One vector is turned by the same rotation once a step. Each row is the vector after some number of steps, and that number follows the row.
The counts run from 0 to 420.
44	-10	-33	-66	-19	-28	3	5	-19	45	-22	24	-5	36	20	31	10	-22	-31	-4	-6	39	40	-37	-34	32	21	22	-30	3	15	-11	3	-17	-32	58	-48	35	-20	-4	1	-7	-18	-37	9	-1	26	-34	5	27 -> 377
1	42	10	9	8	12	65	46	21	20	-12	30	-4	26	28	43	25	-55	-23	-13	23	-21	45	3	-14	-10	48	-1	6	-55	-15	23	18	19	-24	3	-35	-24	-26	-13	-3	7	-34	-14	-26	43	-20	16	2	-19 -> 177
48	3	-15	-65	-10	-17	13	-16	25	15	-18	50	-3	31	17	76	-24	-33	-56	22	-19	32	22	9	-26	12	24	5	0	-12	-5	-19	11	-9	-3	7	-31	17	-17	1	-13	30	-54	-22	-20	40	-21	-3	9	-37 -> 141
-19	32	0	-34	-21	-2	50	29	23	61	6	6	26	-4	25	-2	23	-44	-4	-14	12	-8	18	-51	-7	29	32	38	-8	-42	-16	44	15	0	-16	24	-25	15	-11	9	31	17	-20	-58	27	5	11	25	-9	54 -> 275
-8	28	-12	8	34	12	7	-19	20	26	9	18	4	16	23	9	10	-68	-14	16	19	3	53	-5	3	39	33	22	-21	-71	-18	0	34	-43	-46	50	-44	3	9	15	-43	21	-29	-9	-4	-3	-8	13	1	-27 -> 344
41	26	25	-19	10	-20	-2	6	-22	4	-23	-26	-33	45	12	71	13	-26	-42	-37	3	15	39	9	7	-6	-7	41	34	-8	27	-47	24	29	-5	33	-15	12	-14	-18	-31	-22	-25	-46	52	-6	-21	-1	24	2 -> 258
50	0	-10	-31	15	-9	-13	8	-14	20	-3	46	-12	7	5	90	-3	-12	-42	24	-24	59	16	6	-48	-2	28	29	33	-10	-1	-16	24	13	-16	3	-49	4	-30	22	-8	18	-36	5	-1	29	5	31	-6	-30 -> 407
24	7	2	-53	-10	-36	58	-16	9	-5	3	16	27	20	48	55	27	-18	-35	-11	-5	10	23	-20	-2	13	22	25	-3	6	-10	7	41	16	-26	0	-30	35	29	-6	-12	16	-41	-51	-14	53	28	48	2	17 -> 279
-26	28	-15	-19	-5	11	-12	13	22	31	-56	7	16	24	-2	-9	-12	-84	-29	5	6	-4	48	-20	-19	28	29	6	-70	-27	9	15	1	-44	-11	-4	-43	-4	-18	12	28	4	-3	-34	4	-5	-11	-42	34	4 -> 107
27	48	4	-55	-23	-7	50	49	27	25	-19	-19	-25	34	18	44	-11	-21	-12	-31	47	-25	-1	-21	-30	13	0	11	-7	-36	30	-34	6	9	12	26	-20	9	-41	-36	4	-7	-26	-55	15	5	-2	-44	25	15 -> 149
38	-14	-22	-63	-33	-35	32	39	11	38	3	30	6	-6	8	32	-10	-6	-21	-16	1	37	44	-39	-29	27	35	30	-16	-6	-17	15	-1	26	-2	22	-47	30	-34	21	19	-42	0	-36	-6	22	-17	31	9	-13 -> 170
-1	9	-5	7	-5	13	-2	4	-12	51	3	13	10	10	13	-13	25	-58	0	-26	3	6	52	-48	-10	32	36	34	3	-51	9	32	15	8	-35	64	-14	5	-28	-9	-27	-4	-19	-9	33	-42	-21	19	-11	36 -> 236
33	0	-13	-22	-3	-10	-60	8	-33	5	-18	5	9	-2	-8	-1	-13	-16	-1	-11	1	51	29	-55	-56	36	20	43	-21	21	49	-25	11	-3	-16	36	-31	23	-23	12	-24	-38	2	12	26	-35	18	-5	23	18 -> 231
-14	11	4	5	6	1	-17	-16	-17	36	-42	37	46	25	9	32	12	-70	-34	-11	-46	36	50	-19	-1	1	43	38	10	8	-13	42	14	8	-25	-14	-27	0	4	20	18	25	-37	-14	33	18	-1	41	4	32 -> 135
-4	59	29	2	0	4	4	27	2	16	-52	-39	-2	53	10	21	-3	-65	-27	-45	13	-13	37	1	24	-3	7	30	3	-7	15	-9	3	4	9	-2	-3	-1	-11	-16	7	-23	-17	-67	61	-5	-26	-26	42	18 -> 255
19	13	0	-26	-17	-22	72	36	41	-5	12	-14	7	16	31	1	2	-38	-12	-43	39	-19	57	-24	-4	27	24	19	-40	-19	-8	6	11	17	-22	42	-34	11	3	-3	-12	-50	-2	-48	-31	27	-10	14	32	-24 -> 316
-14	25	-3	-4	9	6	4	-10	5	44	-23	35	24	35	4	38	7	-82	-41	-4	-28	19	51	3	18	4	40	30	16	-42	-39	34	19	-4	-14	3	-28	-7	-12	12	9	34	-47	-29	27	19	-37	29	1	-6 -> 137
31	18	13	-29	2	-2	59	22	26	-28	-1	31	-10	17	43	86	12	-16	-37	5	25	-20	14	16	-36	-13	20	-1	0	-42	24	-29	51	16	-14	-11	-28	-5	-27	-15	-32	7	-37	-2	-50	42	7	22	18	-38 -> 180
28	-4	16	-60	-37	-30	-15	22	-3	-8	-26	-18	4	-1	12	43	-15	-7	-32	-39	-9	24	11	-34	-9	3	-7	55	14	32	34	-20	19	45	19	-21	-2	36	-17	18	10	-50	-6	-45	52	7	-6	29	31	32 -> 397
7	77	11	-19	-2	20	18	40	40	22	-50	19	8	42	3	15	-39	-54	-7	-7	16	-18	-8	-12	-54	10	26	0	-11	-25	5	-9	-4	-24	24	-5	-36	-14	-38	-20	42	23	-40	-18	-6	9	1	-55	24	12 -> 146
-11	62	9	36	41	21	16	2	44	-22	-6	-5	2	16	18	8	-11	-72	-6	10	35	-17	21	13	-13	25	28	26	-37	-62	-18	-18	47	-39	-15	2	-44	-7	10	10	-32	16	-19	-11	-20	12	16	-1	32	-41 -> 78
-27	40	8	17	32	23	-2	31	13	32	17	25	-6	-28	8	30	8	-47	-2	35	13	13	2	-3	-23	14	37	52	9	-78	-13	19	47	-9	-14	-6	-45	-16	-27	43	1	33	-15	13	18	-10	16	51	-16	-5 -> 304
11	60	31	12	-1	18	-15	70	5	9	-49	-21	2	19	-14	26	-19	-36	10	-39	26	8	4	-22	-47	-1	28	32	13	6	13	-9	-8	35	28	-25	-30	-15	-55	-5	42	-45	-3	-5	31	-16	-5	-12	40	14 -> 293
30	-15	-4	0	21	-13	-7	5	-4	7	46	16	-14	-11	6	38	6	-27	-7	-6	9	36	48	-15	-14	33	25	50	14	-38	-8	-6	40	25	-42	50	-36	21	-10	29	-63	-30	0	-1	8	-11	-9	69	-9	-37 -> 199
0	-19	-22	-17	17	-21	-23	-3	-42	5	-24	9	5	-10	20	38	51	-28	-25	13	-4	52	63	-33	-24	14	19	39	-46	-6	34	0	41	-18	-52	9	-49	14	-2	31	-23	-13	14	-6	16	-5	44	24	10	26 -> 339
14	51	25	5	13	18	3	29	28	-48	-37	11	7	-1	13	42	-19	-21	-16	16	29	-7	-26	11	-67	-9	28	16	-16	-9	38	-31	46	-8	8	-61	-33	-17	-13	3	-2	14	-31	19	-41	27	42	9	36	-14 -> 183
16	7	15	5	22	-1	-14	34	-52	1	-17	12	-7	-13	18	73	45	-5	-8	2	2	47	12	-18	-49	-10	28	38	30	-5	34	-2	41	27	-27	-13	-45	0	-31	7	-11	-2	-10	20	21	7	57	56	-3	29 -> 300
-20	57	15	-19	-4	1	54	1	26	27	-4	-13	18	22	46	2	19	-64	-6	-31	27	-39	10	-30	15	21	17	29	-5	-40	9	4	32	-6	-16	28	-2	12	14	-29	-9	23	-47	-65	21	7	10	7	12	51 -> 10
2	-18	-3	-68	-44	-22	-7	8	5	42	3	-12	7	-19	4	15	9	-22	-31	-14	-4	14	34	-49	4	22	5	63	6	-12	26	22	19	24	0	30	7	35	-25	17	-5	-29	-12	-55	56	-33	-33	40	4	42 -> 130
33	25	-11	-77	-14	-25	33	23	43	-11	-1	1	-2	-17	24	29	-18	3	-11	18	39	0	-18	-23	-41	30	9	35	-38	-9	10	-31	34	-22	12	-3	-39	38	-1	15	9	2	-16	-45	-27	28	51	3	19	-2 -> 43
14	22	11	-32	-43	1	30	18	42	-8	-4	-24	13	13	18	-19	-14	-47	-13	-49	35	-46	35	-44	-20	24	7	20	-22	-20	49	-16	11	24	-2	24	15	13	-21	-34	-35	-38	-20	-37	1	-24	-42	-18	32	9 -> 355
-4	15	-15	-6	-24	24	4	25	54	28	5	37	32	-14	-9	-19	-32	-62	-5	8	9	-11	29	-34	-52	40	50	19	-30	-57	-1	36	13	-4	-3	12	-27	-11	-41	18	-8	-2	-26	18	-42	-16	-46	16	12	-31 -> 206
-3	36	21	29	-3	21	-11	49	19	-4	-7	-36	13	2	1	-39	-20	-53	22	-58	37	-18	31	-47	-27	27	21	47	-10	-16	24	-1	4	28	3	27	-4	-1	-28	-6	-24	-53	0	-6	11	-44	-19	5	35	18 -> 88
